0: 26 109 111 113 140 139 107 111 113 64 145 134
1: 255 255 155 151 95 75 185 255 22 255 71 153
2: 41 102 85 135 144 156 91 60 168 9 154 171
3: 222 96 133 140 112 131 170 134 157 173 123 135
4: 172 175 148 145 133 122 156 129 184 95 117 128
5: 193 118 145 123 125 119 174 142 227 125 136 128
6: 255 191 176 169 112 115 164 201 0 218 84 138
7: 27 100 113 116 125 124 135 72 0 95 137 123
8: 72 168 129 137 112 110 162 140 0 126 121 131
9: 126 173 102 132 132 123 104 142 45 218 81 164
10: 74 78 106 107 112 111 117 36 225 203 116 112
11: 119 139 119 119 104 126 106 103 149 46 127 92
12: 72 177 131 142 123 114 105 147 0 131 110 132
13: 89 81 105 106 121 150 131 15 60 99 145 115
14: 0 49 105 89 133 230 54 0 222 0 254 139
15: 209 137 146 164 115 116 153 172 44 170 85 113
16: 0 96 112 102 150 131 100 110 91 92 144 136
17: 87 125 115 106 136 154 103 115 50 0 145 142
18: 238 187 152 149 120 121 172 114 192 116 99 112
19: 163 116 184 135 161 108 161 184 255 199 105 98
20: 86 103 86 112 138 150 93 94 151 101 140 122
21: 125 161 102 129 126 136 110 95 113 171 110 154
22: 15 77 165 140 144 117 125 169 80 43 164 158

166 107 123 130 133 133 118 114 92 161 110 115 -> 21 3 15
91 126 106 91 137 119 122 159 193 126 148 133 -> 20 11 5
114 154 128 133 114 142 145 124 78 185 132 106 -> 21 9 8
33 55 116 136 145 135 102 35 255 7 138 149 -> 2 20 14
151 125 131 136 132 130 115 124 114 140 112 121 -> 21 4 3
219 143 136 124 120 120 149 145 139 158 124 121 -> 3 18 4
167 150 134 131 132 150 154 143 139 113 142 96 -> 4 5 11
175 120 127 120 119 117 134 171 163 188 134 123 -> 3 5 4
64 97 109 115 150 139 64 43 255 43 155 139 -> 2 20 11
165 167 151 168 101 96 164 221 107 199 89 144 -> 15 9 6
255 227 134 141 114 67 150 255 137 255 63 102 -> 1 6 15
147 72 97 75 120 111 118 127 107 132 111 110 -> 20 21 11
255 209 121 128 140 60 196 255 41 255 44 107 -> 1 6 15
46 45 124 74 115 177 80 17 255 40 194 125 -> 14 2 20
108 82 110 100 158 95 122 247 74 95 118 135 -> 22 12 0
87 176 120 146 154 148 132 80 142 133 139 158 -> 21 20 4
118 94 86 133 133 165 77 70 121 108 132 112 -> 20 13 11
